In the data rows, the value 500 means zero.
Here are some points, one per row:
[477 604 505 572 644 405 405 510 525 457 581 480 450 425 441 551 551 587
 628 416 488 439 455 531 529 403 413 544 589 492 402 560 554 465 621 531
 484 427 415 455 387 327 555 502 538 383 610 524 623]
[586 446 334 638 363 607 644 632 487 270 431 530 445 648 571 510 637 574
 524 613 543 462 374 481 448 523 521 447 631 567 425 694 256 449 531 402
 654 615 440 552 489 696 446 580 375 390 368 470 607]
[559 569 782 651 572 365  90 834 795 333 647 408 364 506 485 432 361 680
 682 362 471 554 509 621 644 537 750 688 537 571 499 684 639 520 550 280
 461 413 202 337 550  16 536 558 598 476 756 258 580]
[485 509 503 439 526 391 479 495 303 419 429 508 512 436 392 438 515 464
 486 557 443 495 483 530 484 394 539 629 472 447 544 524 571 535 500 462
 474 541 431 465 514 579 559 505 584 432 341 525 485]
[608 459 522 404 442 568 475 457 418 475 425 436 424 622 575 362 513 393
 655 447 547 263 410 539 376 711 515 589 450 493 484 698 440 471 584 427
 718 590 416 629 600 541 286 606 479 636 380 508 436]
[476 446 487 719 270 562 640 533 551 590 520 520 579 605 812 608 451 621
 385 586 644 580 541 337 598 345 451 325 613 547 519 237 409 577 530 710
 484 638 535 371 324 493 657 197 386 696 703 378 482]
[323 484 573 487 435 404 329 428 554 564 519 412 540 379 442 529 332 711
 558 539 488 726 362 490 670 299 334 409 448 575 473 491 583 494 452 541
 314 387 564 563 331 272 441 251 533 464 557 446 352]
[493 524 518 659 447 480 593 363 553 662 598 488 467 651 585 763 556 567
 306 503 529 652 638 531 419 429 497 541 531 508 543 446 591 511 510 539
 509 553 428 385 532 555 697 350 403 755 743 461 539]
[382 532 389 476 589 648 496 436 454 445 433 395 495 539 468 529 553 372
 524 517 661 400 509 542 427 580 405 597 443 589 469 625 535 494 447 510
 563 387 385 634 424 455 300 586 384 651 504 614 530]
[459 474 405 498 584 348 551 620 448 502 470 572 579 408 450 420 470 555
 508 564 497 567 542 464 500 561 596 444 520 469 539 429 496 540 448 417
 470 536 513 500 524 618 556 551 572 414 348 535 466]
[499 520 438 250 457 814 412 499 454 385 526 191 426 602 388 437 549 271
 610 375 702 339 464 789 430 999 431 613 409 564 302 679 544 394 285 444
 671 417 717 788 609 336   0 593 125 759 356 695 627]
[583 493 562 457 448 593 522 558 545 403 532 389 469 564 302 504 531 610
 648 553 334 469 448 496 393 604 495 721 464 551 388 667 254 479 523 540
 648 493 451 515 491 534 437 615 497 485 429 576 585]
[508 469 442 486 520 447 585 556 509 453 461 591 487 444 514 486 543 488
 500 506 491 493 500 436 484 487 551 450 566 472 530 478 428 487 485 460
 513 565 495 466 499 582 575 550 567 427 441 518 513]
[540 450 528 477 448 509 440 380 666 324 378 479 505 692 498 583 522 708
 540 536 525 443 341 450 531 471 373 420 487 501 350 526 463 468 484 604
 551 497 488 518 440 421 518 308 484 510 558 432 408]
[399 426 491 451 423 610 471 428 317 438 345 556 426 590 425 540 491 283
 573 506 533 407 438 591 435 540 468 568 345 455 597 554 523 561 492 494
 599 512 328 661 528 491 473 546 424 587 525 680 384]
[458 579 458 532 625 497 479 430 547 402 505 509 584 570 364 447 690 516
 596 464 492 438 370 438 499 311 420 500 621 466 339 646 602 494 577 602
 551 393 508 463 407 337 440 495 581 473 513 503 416]
[453 548 519 548 507 808 449 560 446 727 540 533 444 710 608 571 550 397
 447 328 360 548 597 594 388 411 348 576 395 369 592 450 727 420 397 454
 563 371 597 463 624 456 621 520 188 617 462 568 480]
[604 613 823 303 459 430 303 637 766 547 666 491 305 705 545 295 326 516
 663 422 322 355 432 598 535 653 644 571 565 477 422 561 426 430 619 387
 550 516 495 516 795 293 600 647 746 313 301 378 508]
[479 516 550 284 478 673 269 529 445 660 391 504 452 607 629 348 315 250
 657 394 445 211 476 681 503 688 622 447 399 488 558 582 701 488 325 394
 496 461 466 633 716 396 239 631 514 623 362 574 393]
[563 465 543 538 393 545 531 484 461 601 588 468 499 523 551 684 570 579
 424 525 467 576 717 428 486 447 458 553 453 532 486 464 583 444 496 474
 477 552 554 371 501 580 436 476 378 632 563 425 543]
[416 472 598 605 377 592 607 219 564 474 530 527 399 787 406 660 419 623
 245 381 581 644 481 708 513 474 433 582 399 450 538 392 407 509 627 730
 553 492 475 527 556 491 905 335 351 667 873 661 623]
[511 522 469 456 548 408 480 541 489 515 476 509 603 291 389 316 520 412
 615 458 346 585 574 436 532 427 561 600 481 469 520 482 503 475 557 440
 363 502 602 399 480 601 612 492 745 499 403 429 392]
[536 423 529 513 544 459 508 508 439 475 521 575 488 432 349 490 475 575
 535 468 476 419 468 520 424 478 491 441 564 498 413 508 496 485 449 564
 522 476 532 564 527 544 561 483 653 373 389 624 418]
[524 471 423 462 533 381 528 561 370 449 459 518 459 530 391 425 469 534
 468 561 539 405 499 463 481 505 504 454 524 455 502 549 414 533 479 505
 569 535 516 509 505 616 533 484 578 402 334 539 503]
[447 428 527 463 595 404 504 572 503 566 454 523 553 328 418 421 350 521
 559 547 560 559 552 481 508 551 634 404 500 446 543 386 533 422 538 371
 335 469 617 496 570 516 561 486 622 391 517 551 426]
[431 650 422 602 337 408 497 523 730 711 551 495 632 219 493 386 755 332
 462 431 451 790 482 276 561 363 341 422 616 527 570 364 398 510 535 749
 460 487 878 495 407 368 603 289 487 508 520 421 464]
[519 488 385 508 483 416 595 599 450 458 443 586 480 464 512 480 549 556
 453 589 563 520 501 476 503 569 590 470 591 473 500 463 386 471 467 422
 549 613 488 460 545 616 538 607 552 416 381 505 517]
[510 487 542 487 616 419 545 461 496 520 491 662 469 442 558 491 484 517
 494 494 483 482 495 482 510 408 521 408 540 441 531 447 512 510 553 468
 417 521 434 503 487 479 465 555 512 411 480 567 514]
[531 590 510 418 565 467 489 452 462 531 510 560 445 516 604 492 439 401
 527 484 453 292 487 551 460 539 548 512 493 496 537 510 511 576 477 469
 527 519 455 504 543 495 348 566 579 474 375 517 546]
[571 525 480 505 490 363 526 559 481 512 440 543 551 493 543 517 488 523
 420 586 525 645 533 562 480 579 561 593 394 587 535 605 619 534 485 415
 452 536 288 548 521 565 515 495 422 495 620 404 505]
[563 497 435 531 549 499 531 457 357 413 401 478 591 405 459 477 512 371
 543 524 491 445 494 454 394 450 510 510 528 484 535 599 477 555 444 494
 475 462 414 549 525 593 476 500 532 482 394 614 456]
[509 330 521 277 502 627 526 636 589 582 465 526 589 469 321 519 461 500
 539 618 394 601 499 414 639 623 602 515 460 484 439 336 510 332 551 401
 446 470 679 419 511 428 449 609 576 413 485 458 443]
[478 463 526 531 448 453 534 325 366 542 480 540 400 621 496 606 497 500
 380 443 481 430 504 545 526 444 421 453 450 406 579 406 496 572 510 573
 598 538 459 492 613 539 575 504 418 579 565 548 541]
[611 498 465 642 429 450 677 591 415 496 521 541 610 447 756 613 554 632
 380 599 569 536 583 479 511 536 590 492 450 599 602 574 507 586 553 503
 504 619 301 406 444 510 383 491 326 516 640 356 576]
[529 560 477 459 550 437 515 453 426 465 451 525 464 475 440 511 556 460
 523 504 477 353 462 465 412 422 485 489 577 469 510 504 445 494 492 467
 499 525 457 455 448 631 499 543 596 519 438 517 516]
[430 435 527 398 577 485 484 594 542 514 542 555 536 389 364 475 527 493
 531 447 439 448 476 456 504 515 607 426 540 451 493 430 615 393 496 435
 411 502 573 452 492 520 543 539 621 460 499 532 453]
[446 502 551 389 589 464 504 535 520 637 493 579 523 482 497 506 350 456
 503 553 495 561 508 441 525 573 486 384 493 448 472 388 512 442 548 388
 344 482 510 508 562 487 441 534 562 393 392 495 412]
[451 636 524 689 426 698 544 213 713 603 712 281 462 498 735 604 493 398
 200 416 499 687 616 500 659 427 365 460 484 561 583 150 402 627 370 812
 417 364 839 578 405 547 542 396 311 616 711 463 610]
[450 535 434 449 606 445 486 536 457 440 536 508 512 485 428 384 572 464
 457 471 389 465 563 471 449 431 524 575 527 427 500 504 474 458 503 488
 495 555 522 419 536 589 603 552 686 508 360 496 462]
[533 434 510 468 553 453 470 574 568 475 488 470 588 380 442 517 419 538
 496 545 518 585 574 453 570 630 693 506 420 563 486 470 662 372 493 307
 301 434 420 508 456 593 515 435 505 482 677 359 532]
[547 481 492 460 528 379 561 489 433 590 517 518 497 456 473 548 497 558
 465 566 534 574 615 434 502 484 544 468 458 481 509 440 547 498 489 451
 476 574 536 435 486 611 442 509 554 541 523 440 521]
[457 443 509 544 569 463 367 357 602 503 452 445 617 353 376 348 378 617
 663 539 392 711 308 523 598 228 282 371 495 516 396 580 545 545 517 623
 356 305 660 642 306 338 513 305 632 162 377 477 275]
[476 484 435 507 555 369 535 623 465 428 512 561 497 439 412 438 523 579
 514 505 479 464 503 441 484 522 568 462 570 461 501 466 455 508 457 457
 529 557 521 500 529 601 620 548 627 436 397 560 484]
[392 509 408 492 588 776 445 368 496 528 652 318 445 501 676 539 536 358
 345 423 797 445 530 569 468 754 252 501 452 639 551 529 476 512 443 591
 630 367 642 619 478 368 274 640 265 653 470 591 700]
[518 501 487 518 446 482 552 360 420 487 510 508 442 540 495 611 526 474
 360 466 491 420 575 503 539 367 474 426 461 419 558 380 500 588 468 616
 543 526 518 407 499 635 568 498 442 508 581 503 557]
[596 523 440 616 430 482 681 522 442 392 456 486 618 436 680 587 613 511
 414 536 507 510 508 555 459 515 564 576 440 598 583 658 406 609 546 528
 499 570 361 457 398 620 445 561 382 461 652 407 636]
[517 554 537 455 571 430 505 493 514 484 475 589 424 485 509 470 499 504
 541 494 479 439 468 439 483 425 499 414 556 484 483 481 481 530 535 487
 474 537 438 473 500 541 585 544 624 360 464 538 471]
[565 435 464 687 365 586 643 511 448 552 476 613 654 411 733 533 510 453
 451 639 609 569 536 337 528 322 519 456 602 537 569 405 386 633 562 573
 507 597 436 392 384 581 534 432 480 553 659 363 487]
Along one direction, these points spread out more than along any other. Take the direction at right angles to it along which they spread out most. Go by this last direction. How many in every 100 of the points above lie lower along it than each point below? Round to a whole number. More than half of the points above lie lower than the first one.
[611 498 465 642 429 450 677 591 415 496 521 541 610 447 756 613 554 632
 380 599 569 536 583 479 511 536 590 492 450 599 602 574 507 586 553 503
 504 619 301 406 444 510 383 491 326 516 640 356 576] 31
[499 520 438 250 457 814 412 499 454 385 526 191 426 602 388 437 549 271
 610 375 702 339 464 789 430 999 431 613 409 564 302 679 544 394 285 444
 671 417 717 788 609 336   0 593 125 759 356 695 627] 0
[508 469 442 486 520 447 585 556 509 453 461 591 487 444 514 486 543 488
 500 506 491 493 500 436 484 487 551 450 566 472 530 478 428 487 485 460
 513 565 495 466 499 582 575 550 567 427 441 518 513] 63
[450 535 434 449 606 445 486 536 457 440 536 508 512 485 428 384 572 464
 457 471 389 465 563 471 449 431 524 575 527 427 500 504 474 458 503 488
 495 555 522 419 536 589 603 552 686 508 360 496 462] 77
[477 604 505 572 644 405 405 510 525 457 581 480 450 425 441 551 551 587
 628 416 488 439 455 531 529 403 413 544 589 492 402 560 554 465 621 531
 484 427 415 455 387 327 555 502 538 383 610 524 623] 65
[565 435 464 687 365 586 643 511 448 552 476 613 654 411 733 533 510 453
 451 639 609 569 536 337 528 322 519 456 602 537 569 405 386 633 562 573
 507 597 436 392 384 581 534 432 480 553 659 363 487] 38
[451 636 524 689 426 698 544 213 713 603 712 281 462 498 735 604 493 398
 200 416 499 687 616 500 659 427 365 460 484 561 583 150 402 627 370 812
 417 364 839 578 405 547 542 396 311 616 711 463 610] 4
[518 501 487 518 446 482 552 360 420 487 510 508 442 540 495 611 526 474
 360 466 491 420 575 503 539 367 474 426 461 419 558 380 500 588 468 616
 543 526 518 407 499 635 568 498 442 508 581 503 557] 29
[596 523 440 616 430 482 681 522 442 392 456 486 618 436 680 587 613 511
 414 536 507 510 508 555 459 515 564 576 440 598 583 658 406 609 546 528
 499 570 361 457 398 620 445 561 382 461 652 407 636] 27
[447 428 527 463 595 404 504 572 503 566 454 523 553 328 418 421 350 521
 559 547 560 559 552 481 508 551 634 404 500 446 543 386 533 422 538 371
 335 469 617 496 570 516 561 486 622 391 517 551 426] 90
[399 426 491 451 423 610 471 428 317 438 345 556 426 590 425 540 491 283
 573 506 533 407 438 591 435 540 468 568 345 455 597 554 523 561 492 494
 599 512 328 661 528 491 473 546 424 587 525 680 384] 15
[485 509 503 439 526 391 479 495 303 419 429 508 512 436 392 438 515 464
 486 557 443 495 483 530 484 394 539 629 472 447 544 524 571 535 500 462
 474 541 431 465 514 579 559 505 584 432 341 525 485] 73
